One turn or mirror swaps these rows in pairs. Which row does each one swap with?
The rows were stretched afterwards, more along some directions than others.
j_554: [-0.77 -1.36  0.93  0.51 -1.11 -0.45 -0.31  1.19  1.45 -0.68 -1.23  2.27
 -2.10  0.22  2.48  0.34  0.04  0.12 -2.96 -0.22]
j_37: [-0.45  1.22  0.30 -1.08  1.07  0.17 -1.57 -0.01 -1.68  0.32  1.29  0.69
 -0.76  0.82  0.48  2.54 -0.10 -1.71 -0.38 -2.75]
j_856: [-2.93  3.27 -0.67 -0.15  1.46  1.45 -1.60 -1.61 -2.45  0.84  1.98 -0.93
 -0.39  1.19 -0.85  3.00 -1.59 -1.50 -0.62 -2.80]
j_314: [-0.67  1.41 -0.72 -0.84  0.43  2.08  1.60 -0.54 -1.24  1.77  0.01 -2.47
 -2.07  0.15 -2.11  3.55  0.18 -4.30  2.78 -4.53]
j_662: [-3.44 -2.35  0.46 -0.68 -0.39  2.78 -1.81  0.19  2.16 -1.75 -1.95  1.25
 -0.19 -1.43  0.72 -2.07  0.71  0.42 -2.30  1.74]
j_391: [-1.57 -1.10  1.84  2.04  1.22 -1.21  2.57  0.06 -0.26  0.03 -1.89 -0.41
  0.30  2.45 -1.33 -0.26 -1.21  0.94  0.63  0.77]
j_26: [-1.49  0.45  0.14  0.88 -0.76 -0.83  1.83  0.03 -2.00  3.27  1.79 -0.04
  1.83 -0.62 -2.12  1.46 -1.37  1.44  0.30 -1.68]
j_306: [-2.47  4.20 -1.56  0.24  1.09  0.21 -1.70 -1.98 -2.85  1.14  0.79 -1.08
 -0.86  1.25 -1.00  3.39 -2.01 -1.23 -0.56 -1.68]
j_971: [-1.36  1.08 -1.61 -2.33  1.48  0.37  1.70 -1.42 -2.78  2.15  1.23 -0.18
  1.22 -3.11  0.05  0.40 -0.25 -1.14 -1.35  2.12]
j_817: [-1.19  0.95 -1.72 -1.96  1.00 -0.19  1.69 -0.93 -2.80  2.13  0.98 -0.30
  1.12 -3.67  0.20  0.16  0.50 -1.47 -1.45  1.64]
j_958: [-0.85 -0.60 -1.03 -1.16 -0.26  3.55  0.18 -0.39  0.85  1.08  3.15 -2.04
  1.49 -1.32 -1.94 -1.71 -4.68  1.53 -0.54 -2.44]
j_380: [-3.08  2.15 -1.40  2.33  1.26 -1.64 -3.17 -2.51 -1.36 -0.56  1.90 -2.85
 -3.56 -1.36 -1.85  3.09  0.56 -1.40 -1.69 -0.14]
j_256: [-4.56  1.30  1.12  1.21  0.20 -1.73 -1.03 -0.33 -1.21  0.72 -0.61  0.04
  0.20 -1.49 -0.47  3.29  2.55 -0.14 -2.36  1.09]
j_58: [-3.43  1.93 -0.55  0.06  1.42  1.51 -4.12 -1.68  0.12  0.55  0.43 -1.68
 -0.96 -2.22 -1.83  1.36 -2.39  0.53 -0.62 -2.92]
j_494: [-4.79  0.55 -0.91 -0.78  3.14  0.37  1.36 -0.89 -1.82  2.02  1.71 -0.93
  1.10 -0.67 -1.06  2.99 -1.58 -0.48 -2.35  2.53]
j_640: [ 0.35  1.08 -1.16 -0.07 -0.02 -1.96 -0.28  0.09 -2.40  1.38 -0.48  0.71
 -1.74 -0.66  1.03  1.92  1.89 -3.22  2.16 -0.44]
j_673: [-3.65  2.50 -1.52 -0.34  1.90  0.76 -3.67 -1.80 -0.02  1.35  0.24 -0.98
 -1.04 -1.19 -1.93  3.18 -2.94  0.01 -0.01 -1.00]
j_784: [-1.68  0.57 -1.78 -2.21  1.65 -0.32  1.12 -0.87 -2.11  2.03  0.93 -0.34
  2.00 -2.71  0.45  0.04 -0.29 -1.09 -1.49  3.23]
j_224: [-0.22  1.20  0.03 -0.13  0.37  1.89  1.52 -0.20 -0.55  1.27  0.18 -2.03
 -1.73  1.34 -2.24  2.46 -0.23 -3.33  2.30 -4.50]
j_369: [-1.74  1.28  0.71  1.56 -0.38  1.03 -3.09 -0.68 -0.07  0.04 -0.54 -1.44
 -0.57 -1.82 -1.34 -0.57 -1.45  0.98  0.56 -4.10]
j_283: [ 0.31  1.13 -1.34  0.27 -0.10 -2.36 -0.18 -0.46 -2.49  1.61 -0.46  0.54
 -1.99 -0.70  1.02  2.16  2.73 -3.46  1.86 -0.60]
j_142: [-5.37  0.98  1.60  0.75  1.97 -0.05 -2.54 -0.73  1.84 -2.70 -2.55 -2.44
 -1.00 -1.14 -1.06  0.72  1.44  0.24 -3.26  1.58]
j_820: [ 0.53 -0.10 -0.29 -1.43  1.64 -1.38  1.60  1.47  0.61 -0.02 -4.59  0.39
 -0.01  1.22  1.09 -1.33 -0.74 -0.60  0.56  1.03]
j_540: [-1.44 -0.25 -0.45 -1.94  2.26 -1.39  1.07 -0.05  1.03 -0.14 -4.53 -0.56
  0.72  0.43  0.32 -1.82 -0.37 -0.15 -1.06  2.47]
j_647: [ 0.36 -1.11 -1.04 -0.82  0.60 -0.29 -0.97  1.30 -2.52 -1.43 -0.79  0.20
  1.09 -0.28  0.14 -3.16  1.91  0.43 -2.83 -0.19]
j_327: [-0.96  0.72 -2.60 -0.60  0.83 -1.93  0.14  0.17 -1.59  2.62 -0.91  1.24
 -0.81  1.38 -1.15  3.78 -1.74 -0.60  1.30  2.97]
j_759: [ 0.01 -0.09  1.05 -0.76  0.91  0.81 -0.61  1.22 -0.67  1.41  0.61  2.02
 -1.10  0.21  0.07  3.36  0.03 -1.47 -0.38 -3.93]
j_619: [-0.25 -0.08 -0.68 -2.11  2.36 -1.12  1.34  1.34  0.73  0.09 -4.18 -0.26
 -0.01  1.23  0.69 -0.92 -0.14 -0.95  0.18  1.25]
j_446: [-2.43  0.03  0.19 -0.28  2.14  1.93 -1.29 -0.17 -0.22 -1.30 -0.82 -1.83
 -0.43  0.62 -0.98 -0.53  0.95 -0.10 -3.86 -3.41]
j_521: [-1.26 -0.65  1.87  2.03  0.45 -1.48  1.84 -0.18  0.08 -0.17 -2.70 -0.97
 -0.40  1.87 -1.65 -0.10 -0.55  1.07  1.02 -0.14]
j_320: [-0.49 -0.36  0.36 -0.92  1.62  1.78  0.23  0.99  1.17  1.19 -1.22  0.64
 -1.01 -0.36 -1.92  1.42 -3.87  1.09 -0.70 -2.53]
j_500: [ 2.61 -0.22 -1.92 -0.46 -0.65 -3.24  1.27  1.70 -3.20  1.77 -0.94  1.19
  0.41  1.05 -0.54  0.59  0.12 -0.05  1.32  2.32]
j_330: [-2.02  1.43 -0.53 -0.92 -0.03  3.93 -1.46 -0.11  0.36  0.49  2.90 -2.22
 -0.94 -2.59 -1.95  1.50 -2.21 -2.39  1.87 -3.08]
j_886: [-2.74 -1.16 -0.06 -0.66  1.68  2.40 -2.00  0.13  0.10 -1.90 -0.15 -1.14
  0.10 -0.36  0.27 -2.58  1.04  0.38 -4.72 -2.80]
j_432: [ 1.60 -1.57 -0.16 -0.83 -0.84 -1.02  3.07  1.36 -0.43  1.43 -2.42  2.08
 -0.16  0.37  1.29 -0.53  0.54 -0.11 -0.93  0.02]
j_60: [-4.01 -0.74  0.59  0.07 -0.59  1.72 -1.06  0.61 -0.52  0.24 -3.81  2.96
 -0.58 -0.38  1.68 -0.50  1.20 -0.06 -2.20  0.44]
j_644: [-3.26  0.58  0.83  1.03 -0.23 -1.25 -0.09 -0.04 -1.92  1.72  1.17  0.54
  0.46 -1.46 -0.24  3.27  1.20  0.14 -1.16  0.35]
j_857: [-4.07 -0.79  1.00  1.03 -0.35  1.72 -2.48  0.11  2.42 -1.82  0.65  1.06
 -1.80 -0.22  1.68  0.51 -1.07  0.91 -4.48 -0.56]
j_326: [-1.25  1.66 -1.53  1.52  0.06 -2.41 -1.77 -1.44 -2.36  0.54  1.43 -1.24
 -3.65 -1.76 -0.11  3.07  2.06 -2.92 -0.36 -0.20]
j_806: [-2.06  0.75 -0.21 -0.50  1.59  1.92  0.93 -0.41 -1.04  0.86 -0.90 -1.99
 -1.32  1.36 -1.38  1.85  0.69 -2.35 -1.49 -3.73]
j_818: [-1.15 -0.01  2.19  2.50 -0.32 -0.17 -0.63 -0.01  0.16  0.03 -1.89 -0.67
  0.24  0.15 -1.44 -0.77 -0.26  1.25  1.47 -2.41]
j_14: [-1.26  0.49 -1.94 -1.92  1.44 -1.12  1.27 -1.09 -2.39  2.30  1.05 -0.01
  1.25 -3.70  0.06 -0.07  0.11 -0.82 -1.77  2.76]
j_951: [-4.39  0.62  0.01  0.37  2.64  0.20  1.38 -1.08 -1.21  1.33  1.82 -0.67
  0.58  0.18 -1.37  2.46 -2.91  0.52 -1.83  2.27]
j_255: [-1.96 -1.75 -0.67 -1.40  0.29  4.24 -0.34 -0.53  2.21 -0.49  2.15 -1.99
  1.31 -1.67 -1.64 -2.95 -3.39  1.36 -1.49 -1.23]
j_990: [-3.35 -1.96 -0.61 -1.18  0.19  4.40 -1.68 -0.61  2.47 -0.95  1.31 -2.08
  1.29 -1.98 -1.13 -2.93 -2.81  1.54 -2.17 -0.37]
j_835: [-0.27 -0.10 -0.37 -1.36  1.20 -1.06  1.15  0.77  1.41 -0.08 -4.21 -0.01
  0.14  0.56  1.06 -1.82 -0.70 -0.58  0.37  1.94]
j_926: [-2.64  1.77 -0.07 -0.78  0.27  4.02 -1.57 -0.11  0.41 -0.68  1.41 -2.04
 -1.13 -2.30 -2.12  1.74 -2.22 -2.26  1.27 -3.18]
j_826: [-3.41  1.89 -1.83 -0.60  1.52  0.15 -3.23 -2.08 -0.28  1.51  0.48 -0.81
 -0.41 -1.04 -2.15  2.72 -4.02  1.05 -0.21  0.48]
j_40: [-0.71 -0.50  0.30 -0.75  2.04  2.44  0.70  1.88  0.76  0.67 -1.59  0.51
 -0.99  0.21 -1.86  1.88 -3.95  0.36 -0.49 -2.89]
j_404: [ 0.01 -0.06 -0.80 -0.02 -1.21  1.16  1.21  0.00 -1.34  2.73  2.90 -0.88
  1.70 -1.42 -1.93 -0.44 -3.82  1.95  0.01 -3.32]
j_222: [-3.30  2.73 -0.96  0.30  0.31  0.82 -0.52 -0.15 -2.85  1.29 -3.42  1.86
 -0.20  2.13  0.55  1.78 -1.18 -0.39 -1.51 -0.64]
j_266: [ 1.76 -1.35  1.09 -1.73  0.59  0.84  0.73  1.91  0.00  1.07 -0.32  2.37
 -0.73  0.78  0.66  2.35 -1.16 -1.13  0.94 -3.60]
j_681: [-3.99  0.59  1.65 -0.10  2.14 -0.10 -1.26 -1.05  2.09 -2.83 -3.55 -2.13
 -0.22  0.03 -0.93 -0.50 -0.06  0.56 -2.00  2.03]
j_120: [ 2.00 -1.60 -0.29 -0.72 -0.92 -1.49  2.82  1.35 -0.28  1.43 -2.10  2.30
 -0.46  0.80  1.75 -0.28  1.00 -0.57 -0.59 -0.24]

j_926 is swapped with j_40
j_60 is swapped with j_500
j_886 is swapped with j_306
j_380 is swapped with j_857
j_391 is swapped with j_256
j_222 is swapped with j_647
j_662 is swapped with j_327
j_120 is swapped with j_283
j_255 is swapped with j_673
j_432 is swapped with j_640
j_330 is swapped with j_320

